In the data rows, the value 128 means zero.
Some points, one per row:
[ 90  80  84  76  87  94 103 100 123 121 133 139 131 153 128 149 140 147
 150 155 169 182 194 131]
[137 172 128 183 178 128 144 134 128 112 107 101  97  97 108 123 113 135
 127 136 126 129  67 131]
[157 149 141 128 122 106 106  97  83  98 129 121 121 139 145 152 171 178
 174 175 161 130  69  14]
[ 95 111 118 123 140 128 128 130 147 138 154 151 145 128 140 143 133 132
 138 127 116 108 103 101]
[ 96 108 133 136 148 152 138 138 136 128 130 130 129 123 136 129 140 143
 145 144 134 113  83  64]
[174 128 109  89  90  94 110 136 131 136 134 148 139 143 121 129 109  92
  95  86 105 142 177 248]
[147 130 127 127 120 113 128 103  95  89 102 102 106 109 109 125 129 137
 144 151 171 182 183 196]
[152 165 176 174 164 155 142 146 133 116 119 114 100 105 114 116 125 129
 131 121 131 104  87  52]
[129 157 159 152 154 156 152 131 134 128 124 119 128 120 121 117 103 105
 110 108 106 129 103 105]
[113 122 128 123 123 131 129 131 128 129 134 142 134 134 124 129 125 142
 122 130 118 123 120 113]
[  0   8  38  63  81 104 128 147 128 169 186 188 194 194 199 188 181 129
 167 150 144 127 111  79]
[ 31  52  71  82  94 105 121 126 134 149 146 165 156 152 166 129 162 158
 162 158 155 140 121 131]
[220 200 174 148 132 126 110  94  83  59  51  60  64  60  54  73  88 105
 121 127 187 210 248 255]
[ 91 112 110 129 139 123 141 143 142 142 147 129 151 137 128 131 123 128
 129 113 113 105 104 106]
[198 203 207 190 190 185 171 170 141 127 119 120 115 106  94 103  92  95
  91  87  69  68  40  31]
[154 163 152 147 149 133 134 130 129 132 127 123 116 109 109 114 118 121
 106 107 120 107 118 117]
[129 195 171 161 141 115 116 100  94  86  82  75  67  74  69  83  87 104
 125 145 157 195 227 255]
[162 110  78  84  79 128 107 134 156 128 169 163 161 162 144 132 104  93
  84  66  85 117 155 131]
[100  98  91  89 105 102  92 102  83 101  96 111 114 115 129 128 145 158
 164 127 188 129 191 226]
[182 138 111  85  91  91  78 102 103 114 135 145 154 162 149 164 166 150
 142 124 122 113 101  89]
[140 153 132 148 138 137 140 127 130 128 125 129 121 129 113 130 119 128
 123 124 121 127 108 110]
[102  99 128  95 107 114 109 116 115 120 127 124 129 124 136 142 148 151
 155 151 160 161 170 177]
[174 158 152 141 132 127 137 114 121 117 128 120 132 130 131 127 129 124
 130 110 105  97  72  71]
[ 70  94 128 115 121 138 139 136 143 159 129 162 149 152 151 149 148 143
 141 127 124 129  89  88]
[158 148 147 136 128 114 105 105  95  89 129  92 109 137 143 151 177 182
 181 183 163 115  62   0]
[153 144 122 124 121 108 106 109 108 107 105 117 127 130 144 153 151 153
 142 141 129 118  98 131]
[176 162 221 173 116 128 131 188 153 138 164 136 179 255 148 124 150 166
 128 141 115 135  46 150]
[132 139 130 139 128 129 132 127 123 131 120 125 116 127 124 118 130 128
 129 137 131 138 139 133]
[ 74  84 110 126 139 156 155 174 170 176 184 182 169 167 159 160 142 135
 105 102  83  67  37  22]
[ 42  98 126 137 151 154 148 152 143 150 146 142 146 138 147 144 156 166
 129 148 130 106  37   4]
[ 52 128 145 191 178 194 183 175 156 149 121 117 105 101  82  81  86  94
 102 119 131 158 128 210]
[  1  21  43  54  62  68  84  83  88 128  96 110 119 128 143 174 190 129
 216 237 246 236 236 218]
[103 128 128 141 149 155 150 162 159 159 143 158 128 128 137 139 142 124
 129 127  94  82  51  51]
[ 95 108 134 136 130 140 143 139 137 133 140 120 130 128 130 134 137 139
 129 127 140 117 105  80]
[158 226 128 188 122 210 171 173 201 176 158 146  98 197 137  97  67   0
  24  67   0 134  23  81]
[155 131 114  97  88  78  88  98 128 120 124 146 147 164 178 179 175 184
 167 143 124  94  46   0]
[ 54  48  57  65  66  78 128  97 108 112 127 132 141 147 153 154 161 167
 129 186 195 200 214 224]
[116 122 149 148 149 143 140 126 116 120 129 125 110 119 129 118 136 144
 143 142 144 126 124  98]
[155  95 128  70  88  96 130 156 176 197 198 199 179 128 130 105  70  40
  33  40  58 128 236 255]
[166 150 132 143 118 125 115 109 109 108 104 102 104 128 111 118 130 132
 129 129 140 153 155 161]
[158 123 103 106 107 106 108 123 126 136 147 146 143 148 141 136 134 121
 112 106 114 129 142 175]
[167 159 147 135 136 146 131 134 144 139 140 134 138 118 114 111 104 104
 102  93  94 111 113 115]
[129 193 185 170 163 149 128 135 132 127 127 126 126 117 111 108 110 101
  96  93  75  51  45  32]
[240 187 154 128 136 139 145 165 156 174 129 171 163 138 126 119 129  46
  28  22  19  50  99 180]
[194 124  91  69 129  82 106 139 156 171 185 181 176 164 136 124  99  87
  67  58  69 101 160 255]
[ 93 130 139 157 142 158 134 127 124 106 105 113 109 117 122 136 144 149
 156 153 142 131  98  58]
[144 162 162 146 135 124 105  91  91  74  90  94  97 124 142 129 165 186
 190 188 169 129  58   0]
[124 106  88  96 106 122 128 163 162 177 129 166 162 139 128  96  88  68
  59 127  89 136 208 255]
[185 161 158 157 146 137 125 132 128 128 125 124 130 127 129 120 126 129
 126 111 112 106  88  60]
[155 110  85  75  66  61  57  63  74  91 116 126 141 160 162 188 194 210
 191 198 173 146 124  69]
[164 170 155 153 129 152 135 136 141 138 128 129 135 126 131 112 129  98
 108 106  98  90  83 104]
[156 112 128  93  95  98 112 133 146 152 156 155 158 142 136 132 109 108
  93  87 100 122 158 222]
[243 223 204 182 165 156 138 133 125 131 126 124 130 129 134 128 121 109
 106  92  73  46   3   0]
[119 113 123 129 117 116 110 125 124 132 136 130 135 131 142 127 127 129
 133 140 138 155 150 159]
[134 156 161 129 148 140 124 107  90  88  92 129  80  91  98 129 129 130
 162 163 152 155 147 127]
Here are 24 more points, each followed by its number:
[147 128 151 154 129 128 128 123  97  95  97 105  96  93 114 115 124 141
 137 159 157 153 155 133] 0
[ 87 102 111 117 123 128 120 122 139 120 128 131 120 125 135 128 131 137
 143 135 151 162 161 172] 1
[156 169 183 180 160 143 124  99  77  80  58  67  55  64  78 107 120 143
 167 179 184 175 153 118] 2
[ 26  64  89 123 142 157 169 176 179 179 180 193 173 168 160 153 144 129
 110  94  80  79  61 131] 3
[132 114 101 100 107 100 119 110 118 130 138 151 163 163 152 173 129 160
 164 142 118  91  64  30] 4
[192 134 104  78  85 104 111 135 158 168 172 170 160 159 151 128 100  77
  71  54  74  97 150 234] 5
[154 147 142 131 132 122 120 127 121 127 125 123 119 127 127 134 138 141
 132 121 124 114 108  97] 6
[171 147 149 142 146 114 109 113 111 100 100 106  96 109  98 119 112 130
 125 138 152 159 179 184] 7
[168 147 118 101  85  83 128 127  98 102 119 141 145 161 178 177 172 182
 129 156 124  97 128  16] 8
[146 125  93  92 129  91  98  96 107 116 141 160 128 182 181 185 195 185
 171 145 109  86  31   0] 9
[220 146  99  66  55  49  54  87 106 126 144 156 156 175 180 188 194 171
 161 139 114  93  71  64] 10
[118 128 132 149 138 141 137 126 128 130 122 129 128 114 111 121 129 132
 121 144 137 137 127 126] 11
[133 138 152 153 159 158 150 151 140 145 142 136 123 128 135 129 133 123
 110 101  94  89  82  72] 12
[ 74  73  90 106 109  97 125 125 118 125 122 126 141 140 154 142 152 129
 156 148 156 149 153 160] 13
[ 75  34 120 161 113 135 196 123 128 217 138  81 151 149 192 104 137 161
 168 167 108 129  17  17] 14
[ 61  97 115 137 143 159 180 187 179 185 190 188 181 171 171 157 147 123
 103  93  65  37 128   0] 15
[255 255 128 164  94  55  37  14   0   0   0   0   1  12  31  65  84 123
 163 199 229 255 255 255] 16
[ 93 162 182   0 158 128 100  97 153 176  73 109 105 110 141  73  87  63
 136 188 135 139 116 131] 17
[149 127 104 102  98  85  95  92  97 109 114 131 139 147 128 155 179 176
 169 163 149 126 105  83] 18
[117  80  75  72  90 117 132 127 169 181 199 206 192 182 170 153 134 113
  94  71  77 129  89 155] 19
[112 108 108  99 109 117 126 133 138 160 156 151 150 142 138 142 131 132
 129 102 106 122 103 131] 20
[ 64 128 152 179 175 182 182 173 159 147 142 112 103 101  97  89  94  86
 108 119 129 157 128 197] 21
[208 109  60  45  43  58  86 115 147 180 194 198 196 192 158 143 106  76
  71 127  61 105 174 255] 22
[129 224 221 189 191 188 170 159 146 139 140 129 117 111 128 104 129  80
  61  65  39 129  19  11] 23
Which of these numbered points is nearest to each point below by angle, seen from the average point of the first points? Its number follows each.
[ 14  90 130 171 199 200 213 194 190 168 143 125 103  83  76  58  55  49
  72  83 122 180 128 255] > 21
[ 25  89 133 139 129 134 121 108  90  74  70  71  87 103 128 129 129 199
 225 218 230 200 143  70] > 0
[244 168 120 102  88 128 128 152 175 171 186 190 167 162 127 109  72  46
  14  15  23  60 113 217] > 5
[ 81 122 143 152 153 149 144 131 132 125 132 121 121 118 135 142 152 161
 129 153 143 116  82  34] > 14
[119 120 128 160 173 176 175 174 175 180 129 163 160 154 143 134 121 101
  96  68  67  38   9   5] > 12
[ 23 128 133 160 194 205 201 192 185 172 153 137 108 102  85  80  71  63
  74  84 115 149 201 255] > 21
[112 130 124 140 149 148 139 148 141 128 142 129 121 111 117 108 111 110
 100 108 122 139 128 193] > 21
[108 118 122 124 135 126 117 127 128 121 119 131 126 127 124 126 132 139
 137 142 137 150 150 150] > 1
[137 112 102  83  76  65  84  84  87  93 129 129 144 149 167 177 185 189
 175 179 172 149 122 100] > 18
[255 186 136 113 104 129 145 127 128 200 207 191 195 168 133 100  63  21
   0   0   0  25  96 220] > 5
[104 153 171 203 217 221 216 195 191 162 148 130 114  88  61  58  46  43
  58  56  87 115 150 208] > 21
[168 130 128  93  98  99 111 105 111 123 139 150 128 153 128 152 140 129
 131 117 117 117 120 123] > 10
[ 92 113 134 132 153 160 168 164 176 163 168 172 157 153 159 139 142 121
 104  96  74  52 128  17] > 15
[255 247 194 129  99  77  58  50  23  22  33  34  45  51  70  80 106 129
 159 172 205 222 236 131] > 16
[138 129 116 125 128 128 127 129 133 137 138 130 122 130 127 118 115 118
 123 113 116 134 135 158] > 5
[142 128 137 127 106 115  98  97 128  98 129 108 116 128 140 157 182 178
 178 161 152 120  62   7] > 9
[127 161 147 162 163 173 176 179 167 164 159 158 151 145 130 127 127 101
  79  68  53  31  14   0] > 12
[  0   0   0   0   0   7  35  73  93 117 139 162 179 187 186 197 192 198
 204 216 247 129 255 255] > 13
[ 50 114 158 172 184 128 166 134 130 127 112 113 116 130 132 150 164 174
 180 179 156 110  42   0] > 14
[  0  56 120 174 203 229 228 219 214 190 179 148 132 108  74  70  51  54
  52  69 102 137 198 255] > 21
[190 128 135 121 108 100  93 106 108 128 115 125 138 137 143 129 163 154
 149 142 127  93  64  35] > 9
[  0   0   0   0   0   0   7  34  61  91  99 145 160 183 202 236 246 255
 255 255 255 255 255 255] > 13
[ 77 103 120 132 135 143 148 156 154 149 157 129 136 142 148 133 125 129
 129 118 113 105 106 131] > 3
[144 136 141 131 136 125 126 122 124 123 132 125 125 123 122 133 132 130
 129 132 125 118 108 109] > 6
[  0  74 128 141 129 166 162 175 169 167 172 169 154 165 175 129 171 177
 160 140 119  72   9   0] > 14
[194  85  34  28  19  54  80 114 154 185 205 211 206 204 167 135 104  70
  51 127  55 124 213 255] > 22
[  0  49  64  84 129 122 139 158 175 175 187 189 188 195 192 177 179 157
 158 140 118 129  70  46] > 3
[122  95  98 129  83  78  79  93  91 104 129 128 134 148 128 162 163 175
 180 173 165 156 128 116] > 18
[  0  34  89 120 141 155 157 165 156 146 146 115 125 100  99 100 101  98
 104 142 129 225 255 255] > 1
[151 128 101 129  87 106 105 101 113 121 138 129 146 171 169 175 183 177
 162 142 122  99  45   4] > 9
[129 108  82  90 110 128 117 147 164 170 177 182 168 169 152 141 130 115
  90  86  91 100 136 168] > 19
[149  85  59  59  52  76  91 127 139 158 165 129 178 173 141 136 114 104
  91  89  92 133 202 255] > 22
[148 130 136 116 112 105  99 108  98 122 127 119 127 142 137 129 150 145
 159 154 133 130 110  83] > 18
[125  93  84  97 111 127 151 166 187 190 129 182 170 149 113  96  53  49
  40  47  63 131 233 255] > 5
[142 124 102 108 129 120 132 120 136 143 144 140 139 147 134 129 125 119
 129  99 110 126 128 195] > 5
[  3 128 128 124 159 181 198 203 199 195 194 167 174 146 133 133 113  89
  91  88  93  97 101 115] > 3
[ 94 145 128 185 179 154 138 118 105 103  74  77  88  98 107 127 129 176
 181 187 184 129  84  11] > 2
[163 186 212 210 205 184 177 138 126 107  98  87  87  91  97  96 129 129
 122 134 116 129  37   0] > 23
[  0  61 130 165 214 223 232 229 216 198 182 139 120  99 128  47  41  45
  34  71  97 154 217 255] > 21
[101   0   0   0   0   0  37  91 128 178 207 224 224 218 197 129 143 116
 101  92 138 201 255 255] > 22
[  2  89 128 186 220 223 219 213 197 178 148 120  79  53  48  27  28  30
  41  67 116 181 255 255] > 21
[117 107 128 108 114  99 116 122 124 141 159 167 128 172 166 181 167 161
 159 134 115  86  50   7] > 9
[163 171 171 159 151 141 129 118 110  88  83  79  65  60  62  67  79  87
 102 133 173 197 228 255] > 7
[254 192 171 154 129 108 103 105 102 106 114 144 137 139 144 148 148 139
 136 107  93  46  13   0] > 6
[152 119 105  98 102 104 122 127 128 137 151 158 128 147 141 130 125 114
 103 113 103 118 137 131] > 22
[117 128 189 216 221 231 231 206 191 128 151 125 103 128  56  49  32  31
  36  49  66 102 139 188] > 21
[130 187 197 206 196 182 165 138 128  91  93  81  79  79  96 104 119 138
 143 151 129 112  54   0] > 23
[167 141 113 100  95 128  89  89 100 105 114 138 138 143 160 160 175 173
 170 157 139 133 128  63] > 18
[ 70  87 106 201 132 161  87 119 113  54 128 122  86  97 106 129  91 230
 241 234 202 254 172  77] > 0
[ 82 106 117 134 133 136 147 159 128 159 144 165 164 150 153 146 143 135
 126 112 103  78 128  65] > 15
[129 128 149 168 164 128 157 143 135 125 125 117 112 125 139 144 163 166
 183 162 152 113  54   0] > 9
[183 128 183 178 183 180 174 163 168 147 142 147 134 123 108 109 115 129
  79  67  56  50  30  24] > 12
